In the rows, zero is written as 128.
Which row each row swaps with, under one turn or mirror:
j869: [141 120 144 128 118 140 140 146 132 143 122 132 177 143 132 122 163 109
 110 150 123 147 144]
j660: [128 116 151 131 110 136 145 148 125 147 127 125 169 143 123 122 167 117
 109 142 122 160 137]
j234: [140 137 123 118 136 129 135 111 141 183 135 116 162 122 133 138 113 156
 139 136 138 121 141]
j366: [134 137 129 112 127 127 125 108 127 183 137 110 152 128 130 135 118 164
 137 144 150 125 143]
j392: [129 139 159 119 110 156  83 100 137 139 108 116 121 127 127 130 125 107
 127 137 107 152 134]
j187: [123 108 124 103 122 133 137  92 116 160 103 109 119 101 116 105 125 125
 130 121 138 163 125]
j734: [128 141 161 124 103 154  95  96 127 142 108 119 130 145 119 126 122 108
 130 144 103 158 118]
j59: [ 79 147 144 116 118 135 133 109 115 133 140 120 141 137 124 125 116  94
 112 110 123 155 122]
j924: [139 120 157 134 119 139 155 138 142 143 134 132 173 138 125 119 151 111
 104 131 115 152 133]
j262: [136 109 151 131 115 137 146 139 141 155 126 135 171 151 119 128 154 113
 105 139 124 155 131]
j399: [141 137 124 120 131 130 130 104 139 190 126 109 156 133 131 136 110 153
 128 131 147 125 140]
j843: [134 133 129 117 136 122 124 104 148 185 117 113 155 126 132 129 122 155
 143 131 149 122 146]
j137: [122 151 147 139 100 115 143 141 110 116 112 108 136 105 144 132 126 104
 124 136 113 119 146]
j684: [ 94 108 140 145 113 153 128  99 108 151 123 115 133  94 130 140 120 138
 103 117 113 122 137]
j91: [105 150 149 116 132 126 130  93 126 166  81 118 125 103 154 119 143 118
 144 153 134 133 157]
j677: [126 149 147 125 108 117 138 142 111 114 122 108 140 104 138 138 128  99
 125 139 100 125 139]
j759: [ 89 111 138 142 113 152 128  98 111 162 116 116 135  95 129 149 123 124
 107 119 102 118 139]
j496: [127 120 146 130 111 146 152 143 145 149 125 129 172 141 122 123 156 113
  98 136 124 159 136]
j465: [123 119 135 100 118 129 123  81 118 153  88 121 122 103 126 107 120 129
 113 122 132 166 137]
j804: [120 108 141 114 116 134 120  91 117 160  94 107 121 104 118  99 110 120
 123 117 147 154 143]
j649: [139 147 161 119 104 159 102  93 126 137 104 127 127 134 123 133 120 108
 126 140 105 153 121]
j898: [120 101 139 106 109 131 117  99 114 156  98 117 118 107 103 107 133 124
 133 114 142 151 133]
j522: [140 127 139 111 137 130 133 104 140 190 131 115 165 126 128 132 113 148
 131 127 150 121 140]
j909: [ 99 146 140 112 106 119 127  87 123 170  80 114 131 118 149 127 137 125
 134 157 131 117 154]
j78: [137 130 123 120 129 116 131 109 149 182 127 115 159 140 128 147 121 148
 138 138 144 119 141]
j143: [135 129 133 122 141 128 129 100 140 182 125 114 156 145 125 123 114 160
 134 135 132 120 147]
j597: [131 115 160 132 117 144 149 141 142 141 133 134 172 142 117 111 150 120
 101 136 120 139 131]
j798: [133 137 131 120 141 126 130 116 136 188 131 123 151 126 137 141 128 156
 134 147 148 115 143]
j831: [100 153 151 123 106 117 127  83 133 162  94 120 126 111 149 120 144 124
 135 164 128 131 157]
j458: [102 147 156 120 117 120 125  78 122 165  86 120 134 106 142 126 149 131
 132 164 131 129 153]
j912: [135 121 156 135 118 144 148 139 141 150 116 134 182 140 124 122 161 114
 112 142 125 157 137]
j902: [ 87 134 153 123 121 143 139 100 100 136 148 116 154 132 118 138 115  98
 116 113 119 143 120]
j855: [ 85 134 161 110 120 140 138 110 109 139 136 113 157 139 127 139 108  92
 123 119 139 161 130]
j797: [ 88 140 150 112 118 138 127  98 104 133 152 116 146 139 116 137 122  99
 124 111 130 149 139]
j987: [101 146 144 120 108 129 126  84 128 173  87 114 121 107 149 130 146 127
 143 158 135 132 149]
j27: [125 118 149 120 116 142 160 137 137 143 128 129 171 148 114 109 158 112
 110 137 124 157 136]
j679: [ 89 117 144 155 125 147 129  99 103 146 109 111 128 110 135 145 122 129
 106 123 109 117 131]
j553: [135 127 136 111 136 123 139 105 132 185 129 109 154 134 127 129 108 155
 137 126 149 121 142]
j771: [120  95 137 112 112 134 120  89 131 153  98 134 124 106 125 104 126 125
 128 116 140 162 130]
j655: [129 134 128 118 135 132 134 101 143 186 115 117 162 134 122 130 110 157
 137 139 140 119 143]
j715: [ 84 144 154 122 120 133 135 117 106 146 134 108 147 123 113 134 102  84
 110 121 120 148 126]
j402: [116 154 145 117 113 128 143 139 112 119 118 113 147 101 155 125 130  87
 128 136 114 120 137]
j229: [140 129 120 120 134 135 136 105 137 181 134 119 158 136 122 140 113 155
 126 140 146 122 142]
j103: [ 90 126 135 147 118 156 115 101 105 149 116 113 136 100 130 140 134 123
 102 115 116 114 130]
j360: [140 120 145 138 117 140 156 132 144 140 128 133 171 139 117 128 162 116
 105 143 137 148 142]
j453: [129 130 149 137 119 143 151 142 141 134 133 127 179 136 123 119 159 106
 110 134 128 149 139]
j812: [124 149 146 130  97 133 143 140 108 115 123 106 138 110 150 142 133  93
 124 134 113 130 141]
j523: [115 149 141 124 117 125 148 142 108 127 117 107 129 111 158 123 117  93
 132 139 106 125 144]
j701: [124 100 144 102 118 140 118  91 125 155  92 117 120 110 110 111 118 129
 135 124 130 160 132]
j64: [129 132 159 118 102 154  97  92 137 132 111 119 122 128 128 121 119 107
 122 156 104 144 122]
j591: [130 123 140 122 129 147 153 140 140 148 123 132 176 146 113 119 157 114
 110 131 119 158 137]
j765: [129 154 156 129 105 127 151 138 115 118 123 112 124 109 143 134 136  95
 115 138 111 129 150]
j385: [124 152 144 127 116 126 134 150 108 133 116 105 136 109 154 142 128  97
 136 126 105 119 139]
j414: [100 147 156 114 115 129 137  92 122 162  85 126 127 108 162 109 137 118
 132 161 138 131 146]
j619: [111 153 156 124 108 133 132  80 138 163  86 125 135 105 153 121 138 126
 133 166 138 137 152]
j885: [ 91 141 143 134 128 142 132 107 108 139 145 117 150 139 114 135 101  92
 132 115 132 146 127]
j459: [106 149 151 112 112 143 126  87 127 163  91 125 135 102 153 116 155 122
 133 164 136 131 157]
j647: [119 151 136 140 107 119 149 143 118 127 114 105 142 107 151 138 123  99
 128 132  98 127 136]

j869 swaps with j798
j701 swaps with j902
j234 swaps with j912
j597 swaps with j143
j78 swaps with j360
j385 swaps with j459
j647 swaps with j619
j765 swaps with j909

Which row each row swaps with, under one turn or mirror:
j256: [120 135  98 121 119 116 116 129 120 159 140 138 133  91 112 118 121 112
 123 114 131 140 118 123 110 141]
j333: [ 99 114 139 165 127 134 125 133 144 139 118 155 147 131 135 123 150 142
 145 119 146 114 102 143 109 150]
j736: [ 99 104 138 160 117 131 131 134 149 137 123 156 143 137 135 125 137 139
 162 114 144 118 106 146 116 142]
j361: [134 141 131 117 155 122 166 135 115 127 121 136  97 159 135 112  91 133
 141 141 130 134 100 132 140 121]
j954: [140 121 113 118 143 112 124 152 118 142 118 166 110 152 127 105 161 159
 118 134 125 111 111 138 118 147]
j606: [116 140 119 134 145 126 122 122 131 129 152 138 134 122 159 104 121 153
 159 129 139 123 126  98  85 142]
j733: [ 91 118 131 165 122 125 127 134 144 136 124 165 145 138 132 124 143 135
 147 117 148 116 106 143 124 149]
j718: [125 134 123 131 128 124 114 111 151 136 162 157 115 125 150  99 113 137
 153 124 125 131 114 102  96 157]
j446: [ 87 113 131 161 120 119 121 125 141 132 128 154 147 123 135 130 133 141
 148 118 141 127 101 151 109 154]
j592: [137 147 117 139 143 136 119 113 161 138 147 150 129 122 156 112 117 142
 156 127 131 131 108  97 107 137]
j304: [128 117 131 140 146 135 140 140  98 112 143 121 130 127 110 134 113 167
 128 103 126 140  91 103 142 108]
j729: [136 103 119 135 150 132 131 131  96 106 130 123 121 126 112 126 118 160
 133 108 123 142  93 105 148 111]
j147: [125 129  99 124 125 112 117 128 116 151 129 151 135  93 105 126 122 108
 118 109 133 133 124 133 110 146]
j126: [153 154 130 121 151 123 159 130 128 110 120 137 102 156 135 113  94 133
 146 123 122 142 109 132 134 124]
j48: [133 110 126 127 139 129 137 133  92 110 132 134 127 115 112 126 115 165
 130 107 130 141  98 100 151 105]
j709: [154 153 126 117 136 126 155 136 135 108 108 132 104 153 146 122  94 137
 138 133 121 126 114 131 132 119]
j712: [124 142 114 132 139 130 117 115 151 119 155 158 123 114 150 105 109 140
 149 113 131 127 117  97  95 147]
j922: [129 124 166 136 107 126 132 132 101 119 111 149  91 163 120 130 119 130
 121 131 134 128 115 153 130 125]
j239: [129 119 165 141 106 138 129 143  95 117 128 150  96 163 130 122 131 136
 116 141 135 130 110 145 109 121]
j331: [ 94 120 135 157 113 131 128 141 144 133 121 155 150 135 138 121 133 140
 145 131 149 114 102 152 114 152]
j450: [122 131 102 123 123 110 125 135 116 155 138 147 121  86 103 131 119 113
 121 109 122 138 123 123 122 143]
j509: [131 115 126 140 153 134 124 126  96 111 140 123 138 129 114 126 116 158
 126 100 127 136  92 108 145 104]
j651: [114 136 110 112 126 112 115 121 110 154 134 146 124  92 104 123 127 118
 119 117 122 136 127 130 110 146]
j973: [132 104 132 151 116 124 119 137 117 135 114 127 135 137 156  91 116 132
 117 129 116  88 104 105 124 132]
j514: [125 130 106 138 135 132 126 129 153 128 154 158 111 132 163 107 118 143
 158 129 118 137 127 110  91 146]
j888: [114 112 142 151 120 135 125 139 136 130 111 131 130 127 162  96 102 140
 114 121 107  91 110 116 126 131]
j35: [122 133 113 118 118 120 124 132 119 159 139 148 126  83 104 127 124 114
 124 124 126 141 125 127 110 145]
j693: [ 95 111 134 171 115 130 118 128 142 139 135 161 140 140 138 122 133 141
 153 113 142 124 107 142 110 150]
j265: [125 119 166 145 109 132 131 135  91 118 121 153  91 164 124 123 129 123
 114 131 133 128 117 136 125 117]
j725: [ 90 104 142 161 119 142 127 133 139 138 131 150 141 137 134 127 140 141
 147 128 148 124 109 143 124 158]
j296: [117 131 100 128 122 121 131 120 113 158 138 148 126  91  94 124 119 111
 125 113 123 136 122 120 118 141]
j823: [125 123 167 141 109 129 132 140  84 123 117 156  96 154 124 118 125 135
 118 142 125 122 116 145 122 114]
j95: [152 168 121 121 143 117 152 125 122 118 111 132 107 148 142 118 106 131
 140 139 129 130 118 140 128 113]
j255: [133 125 167 132  99 130 122 136  97 124 121 153  93 159 124 135 120 123
 113 128 130 128 116 139 115 128]
j849: [127 105 124 136 146 132 126 131  89  99 140 130 122 132 108 130 111 161
 120 100 129 130 102 103 142 117]
j183: [125 105 129 128 151 136 136 128 100 114 139 118 131 127 115 129 117 164
 127 106 128 134  98 106 152 106]
j346: [121 134  99 121 115 105 118 129 118 154 126 150 125  87 111 126 125 116
 126 114 119 134 121 120 105 143]
j466: [ 94 106 130 161 124 132 125 139 140 135 132 159 150 144 133 125 127 147
 154 117 143 125 103 145 126 156]
j809: [141 124 122 121 150 128 124 156 128 143 124 174 101 151 134 108 149 155
 112 127 114 128 114 154 113 134]
j903: [130 120 166 139 112 124 125 130  89 111 120 148  94 154 123 133 119 132
 117 133 130 138 105 151 121 114]
j868: [149 131 114 121 141 125 118 163 133 133 119 170 102 156 124 107 150 161
 129 137 124 118 109 142 114 133]
j44: [120 111 131 151 115 138 127 145 131 132 108 119 123 138 154  90 106 130
 127 131 111  95 109 108 112 139]
j383: [138 158 124 111 145 122 163 127 111 132 121 133  93 156 135 113  99 145
 136 141 111 139 120 118 126 126]
j158: [130 117 120 123 145 132 131 135  96 106 142 120 119 129 106 128 116 166
 121 107 133 138  95 104 148 112]
j181: [123 144 121 137 134 126 127 118 154 124 156 156 110 123 153 105 109 135
 158 117 120 136 123 105  94 149]
j513: [120 142 127 134 136 125 120 123 157 140 155 161 111 123 157 115 118 132
 148 120 138 123 102  97  86 143]
j735: [134 108 123 139 149 132 130 137 101 113 146 127 121 119 109 137 116 154
 124  98 126 138  97 101 149 115]
j154: [134 118 121 138 145 138 133 124 100 113 142 134 123 124  96 135 120 156
 124  99 129 135  94  97 144 109]
j805: [151 153 131 115 144 116 159 127 121 121 119 130 108 166 129 113  94 140
 137 124 122 135  98 132 137 128]
j556: [157 159 130 106 151 120 148 132 105 122 115 126 117 146 137 112 106 136
 139 144 140 128 121 134 120 116]
j583: [128 116 168 135 101 126 135 138  97 123 119 157  90 158 122 128 126 132
 130 127 126 125 120 144 116 113]
j710: [128 134 166 145  96 127 127 146  95 129 121 157 104 160 124 136 124 132
 116 130 134 126 111 144 121 115]
j517: [120 135 108 115 119 111 119 128 116 165 138 150 128  90 112 128 128 118
 120 114 123 136 126 125 105 131]
j532: [123 126 106 118 120 116 130 128 115 159 127 146 131  85 113 125 133 118
 128 106 127 148 121 116 106 141]
j340: [117 138 114 144 143 131 125 112 141 120 155 140 112 127 165 107 125 148
 157 130 129 132 127 103  94 139]
j554: [148 150 117 112 155 123 161 128 110 116 120 134 104 155 130 109  91 130
 134 121 121 142 111 133 128 125]
j164: [115 111 124 149 116 124 122 147 123 138 118 126 129 139 160  95 115 139
 119 138 108  85 107 109 124 128]
j263: [147 121 115 117 147 124 119 155 130 144 119 155 105 153 135 113 163 150
 115 141 123 112 107 141 120 134]

j725 swaps with j710
j255 swaps with j466
j340 swaps with j95
j181 swaps with j126
j532 swaps with j48
j556 swaps with j606
j954 swaps with j973
j712 swaps with j554
j263 swaps with j164

Which row each row swaps with, under one turn or mirror:
j543: [128 127 114 138  98 148  95 104 147 127 127 119 121  95 153 132 118]
j321: [127 125 124 142 120 127 118 137 120 136 122 167  98 117 146  95 150]
j438: [119 141 133 149 110 141 141  98 138 121 133 151 119 126 138 145 100]
j473: [104 124 151 127 138 145 106  79 116 122 146 144 122 116 137 124 121]
j853: [110 116 101 142 147 163 123 107 153 160 117 131 114 139 142 126 134]
j433: [128 140 128 127 149 128 121 134 121 115 129 109 130 153 127 125 113]
j54: [121 111 112 132 165 137 146 153 134 128 133 136 130 133 126 117 146]
j615: [134 103 107 133 137 141  86 122 158 147 129 163 126  95 138 108 139]
j129: [126 100 118 116 145 127 119 166 125 131 136 124 116  96 137 128 127]
j873: [105 109 129 141  93 137 141 121 117 128 142 143 126 129 125 124 153]
j220: [124  91 138 151 145 130 137 111 134 122 120 150 118 152 142 126 102]
j526: [101 138 100 123 143 154 117 104 134 145 162 152 141 112 128 125 123]
j629: [107 102 138 144 124 127  94 130 143 128 150 151 125 136 123  88 140]
j5: [127 126 108 111 140 141 132 107 135 140 144 101 132 115 127 124  97]
j122: [135 133 116 137 159 126  84 130 155 133 127 171 118 113 122 127 129]
j721: [119 138  97 120 136 132 120 150 127 138 151 163 106 120 147 133 136]
j595: [113 121 120 141  99 147  94 125 145 149 144 159 121 133 136 125 155]
j111: [113 107  87 116 141 135 101 132 142 144 159 133 138 132 133 124 108]
j283: [137 102 119 152 125 102 110 149 138 129 127 131 110 125 117 110 150]
j184: [110  70 127 140 115 150 134 104 131 140 134 145 120 109 132 132 136]
j897: [122 119 140 153 119 127 105 149 127 113 128 145 105 125 145 112 157]
j116: [113 103 122 126 139 135 127  81 119 125 129 100 128 114 122 125 115]
j233: [123 142 117 144 128 133  89  88 142 132 133 133 127 140 110 138 109]
j57: [124  98 115 136 103 133 116  86 132 138 131 101 118 103 137 123 122]
j190: [147 100 121 121 131 132  93  97 145 125 117 131 116 102 154 113 100]
j160: [124 118 117 129 159 129  98 110 111 138 128 152  93 141 139 126 147]
j97: [126 109 112 135 140 137  97 112 144 141 134 120 121  69 134 119 106]
j275: [125 131 129 138 117 126 123 151 142 129 133 107 123 119 125 121  89]
j372: [132 135 118 110 137 116 120 100 135 111 136 138 149 108 119 151 114]
j328: [145 102 114 124 124 113 111 151 135 115 136 133 138 109 112 138 113]
j948: [109 103 156 163 142 121 117 135 129 121 136 140 114 106 117 101 133]
j193: [107 140 110 161 151 146 109 105 160 131 131 155 126 115 120 112 145]
j80: [155 128 138 122 110 129 103 114 122 114 120 138 114 123 155 141 116]
j835: [128 113 163 134 123 127 106 103 119 103 139 138 137 114 131 106 117]
j498: [157 119  93 124 111 125 123 131 140 129 111 139 122 102 137 145 122]
j33: [104  97 141 158 113 148 138 115 155 136 125 126 130 106 121 133 110]
j313: [127 145 128 125 164 132 116 101 114 101 132 128 118 106 144 117 126]
j101: [122 107 127 150 157 132 147 137 147 147 124 146 108 142 119 109 137]
j965: [104  98 121 142 129 151 137 136 138 160 126 130  94 116 151 113 126]
j956: [131 147 117 134  93 135 107 101 133 129 130 133 129 101 137 112 103]
j904: [126 105 102 148 159 116 114 139 150 138 119 138 120 128 103 116 146]
j151: [108 106 121 133 148 128 134 109 140 138 131 175 123 120 126 135 162]
j345: [123 117 111 134 141 157 148 100 149 129 128 113 147 117 129 132 108]
j527: [140 134 135 144 164 125 138 118 128 115 119 169 119 127 133 128 112]

j54 swaps with j345
j526 swaps with j527
j897 swaps with j543
j835 swaps with j615
j904 swaps with j116

